In the rows, 128 means zero.
X: several groups of rows, each row roughly a mix of its group's hidden directions:
X (115 x 11):
[[155 100 167 112 171 123 132  93 157 188 149]
 [118 114 163 129 152 175 148 203 138 120 152]
 [175 105 178 134 150  87 164 173 113 118 131]
 [118 112 105 177  86  94  94 168 154  90 137]
 [ 97 108  85 132 136 174  89 131 141 183 161]
 [127 143 121 109 137  31 132 105 121 150 130]
 [154  58 154 100 127 141 168 132 128  84 147]
 [182 110 171 129 163 145  98  87 151 154 100]
 [ 87 137 148  96 143 147 157 107  96 198 111]
 [160 110 152  64 156 145 168 162 131 114 160]
 [184  68 151 106 126 128 179 121 141 106 137]
 [203 109 181 129 160 112 137 138 136 106 109]
 [137 192 142 164 142 159 134 137 126  95  71]
 [108 189 106 167 135 112  82 111 105 149  92]
 [ 85 150  68 131 106 100 111 131  93 158 167]
 [169  99 198 134 145 145 168 158 139 112 111]
 [128 127 167 154 150 203 123 140 167 104 103]
 [165 150 163 173 150 162 154 154 125  73 137]
 [190 104 156 110 144 134 152  77 158 101 106]
 [150 108 142 102 127 110 181  67 141 171 149]
 [139 118 103 123  89  79 181 168 133  85 137]
 [132  69 104  99  82  87 124 131 127  79 125]
 [ 91  68 143  96  80 165 156 127 120 133 148]
 [ 51 144  90 135 116 102 169 113 142 103 135]
 [154 135 183 144 141 188  89 157 141 133 100]
 [105  87 166 107 148 171 172 137 136 166 165]
 [128 132 184 160 135 175 177 152 145  90 119]
 [128 124 155 137 130 160 182 102 162  65 103]
 [187  88 145 129 127 110 159  97 132  68 130]
 [120 115 171 145 107 194 139 188 111 132 126]
 [123 136  84 100 116  93 140  51 144 103 117]
 [172 100 110  94 121  72 111 108 156  96 163]
 [ 69 192 123 133 131 160 118 169 126 142 103]
 [128 100 176 118 155 194 146 163 137 114  96]
 [146 126 134 169 173 116 179 147 144  73 154]
 [ 74 167  88 120 123 110  79 162 119 145 154]
 [ 84 131 158 175 171 144 161 169 140 160 129]
 [157 130 137  77 148 153  68 101 122 146 172]
 [143 166 114 190 130 173 176 114 118  99 133]
 [123  99 182 142 121 185 162 180 128 132 125]
 [167 142  97 175 144 100  98 118 121 154  69]
 [151 156 115 100  80 111 131 115 143 148 203]
 [120 153 142  98 178  95  78 121 152 136 179]
 [101 163 103 119 132 139  75 180 112  78 136]
 [ 85 153  81 122  91 129 142 195 115 139 115]
 [ 97 168  97 121 124 101 124  67 135 177 154]
 [129 149 116 160 188 123 125  93 174 159 169]
 [ 83 173  99 161 113 154 113 150 120  69 120]
 [104 131  70 112 111 119  52 140 108 145 120]
 [137 124 127 101 134  76  88 125 143  52 128]
 [104 130 140 122 132 166  80 111 128 204 152]
 [114 190 113 146 132 127  73 117 131 186 123]
 [117 153 116 142 123 116  38 103 119 146  99]
 [143 123 106 115 123  76  59  87 143 139 156]
 [189 108 128 140 148 112 134 137 142 118  52]
 [103 137 119 167 101 131  48 162 130 120 109]
 [ 94  83 166  90 126 150 162 183 130 146 115]
 [105  97 120  90  81 105  80 170 128 141 165]
 [125 132 123 148 185 128  93 122 123 203 151]
 [ 65 124 161  84 115 142 126 109 149 172 160]
 [102 116 132 136 122 173 172 171 102  69 110]
 [192 106 129  94 124 152 104 119 144  66 141]
 [177 125 118 125 130 122  53 116 150  80 131]
 [132 132 128 138 134 160 195  59 116 150 133]
 [149 160 116 140 146 101 209 136 122  96 100]
 [116 136 136 159 121 137 155 183 110  52 119]
 [168 138 139 140 136 211 101  96 145 139 136]
 [ 68 117 174 102 105 186 112 106 131 129 126]
 [ 87 115 178  88  93 152 156 111 157 110  94]
 [ 98 119  88 119  95 152 134 195  97  94 144]
 [177 115 137 139  91 116 131  54 131 147 161]
 [ 89  88 112 108  95 183 129 175 104 148 139]
 [166 136 152 165 154 131 134 178 118  62 125]
 [ 83 152 122 143 102 102 200 131 108  96 146]
 [138 123 180 113 122 187 127  94 158 176 109]
 [ 93 123 157 135 151 181 117 150 125 180 177]
 [166 136 172 128 135 143 146 110 153  80  65]
 [150 132 123 106 167  83 118  54 138 158 139]
 [116 159 154 154 181 171 117 124 128 188 109]
 [191 120 171 112 107 158 166  97 120  98 111]
 [130  96 148 115 165 138 124  73 150 173 178]
 [123  96 143 158 184 138 172 114 113 179 157]
 [131 109 180 146 164 168 112 170 169 122  94]
 [116 150  97 111 148  65 116  65 155 133 120]
 [174 126 108  74 105  95  96 116 124  81 102]
 [130 131 178 162 152 140 193 146 152  87 128]
 [100 149 137 140  85 137 203 129  97 100 148]
 [117 146 113 109 105 121  36 129 112 152 145]
 [162  90 128 102  90 158 173 143 133  73 147]
 [107 102 122  87  96 100 158 149 131  62 157]
 [126 182 102 169 139 136 151 172 112 105  79]
 [178  91 143 125 156 114 160 144 140  76  84]
 [126  74 170  91 164 135  94  99 155 153 106]
 [138 156 176 141 175 144 170 101 154 172 114]
 [126 167 143 153 127 193 115 145 117 110  67]
 [107 118 122 198 138  93 120  81 156 137  93]
 [152 119 118  59 124  87 159 141 124 130 181]
 [ 97 156  94 131 153 122  57 105 160 160 122]
 [121 147 141 156 134 153 136 169 120  96  48]
 [177 165  87 134  95 123 122 102 110  70 113]
 [ 77 188  90 140 119  95 105 135 123 165 146]
 [ 99 137 175 122  98 176 138  98 146 141  71]
 [ 50 159  89 160 129 122 125 159 125 122 150]
 [110 130 105  98  64  89 133 120 130  99 181]
 [137 127 116 128 148  78  76  62 146 154 133]
 [113 129 153 174 174 177 151 112 140 162 168]
 [ 99  97 165 124 125 207 158 134 120 156 136]
 [102 133  92 126 113 200  73 109 144 138 118]
 [113 132 159 128 115 219 138 149 111 102 117]
 [149 106  83 103 128 115 103  97 114 191 168]
 [ 78 113  75 119  85 119 133 177 101 124 148]
 [136 155 135 126 179  91 192 129 126 125  80]
 [173  88 160 112 120 173 159 112 124 177 152]
 [158 146 102  96 102 130  72 107 112 126 189]
 [108 185 123 173 168 163 104 148 107 143  96]]
which group is each row in? (one row of each group first):
[172  65 118 106 104  90 119  96 134 136 167]
(37)
[108 151 125 124 104 148  83 138 100 205 149]
(64)
[138  79 169  70 133 179 156 144 132 120 122]
(47)

[ 79 132 117 132 127 194 126 184  98 139 137]
(37)
[ 72 159 129 138 101 157  96 104 123 188 120]
(37)
[142 104 124 127 125  86 160 168 108  55 111]
(64)
[154 150  82 155  83 102 170 119 118  80 140]
(47)
[156 118 138 133  97 201 103 166  95 105 117]
(64)
[114 115 161 152 182 139 155 115 137 168  69]
(37)
[176  94 113 104  97 115 170 108 142  70 131]
(47)
[168 122 130 120 159  97 100  72 150 105  77]
(47)
[160 141  96  83  81 116 102 150 109  96 174]
(47)
[159 124 137  98 174  65 122 132 152 104  84]
(47)
[120 135 184 105 107 157 125  89 146  63 118]
(37)
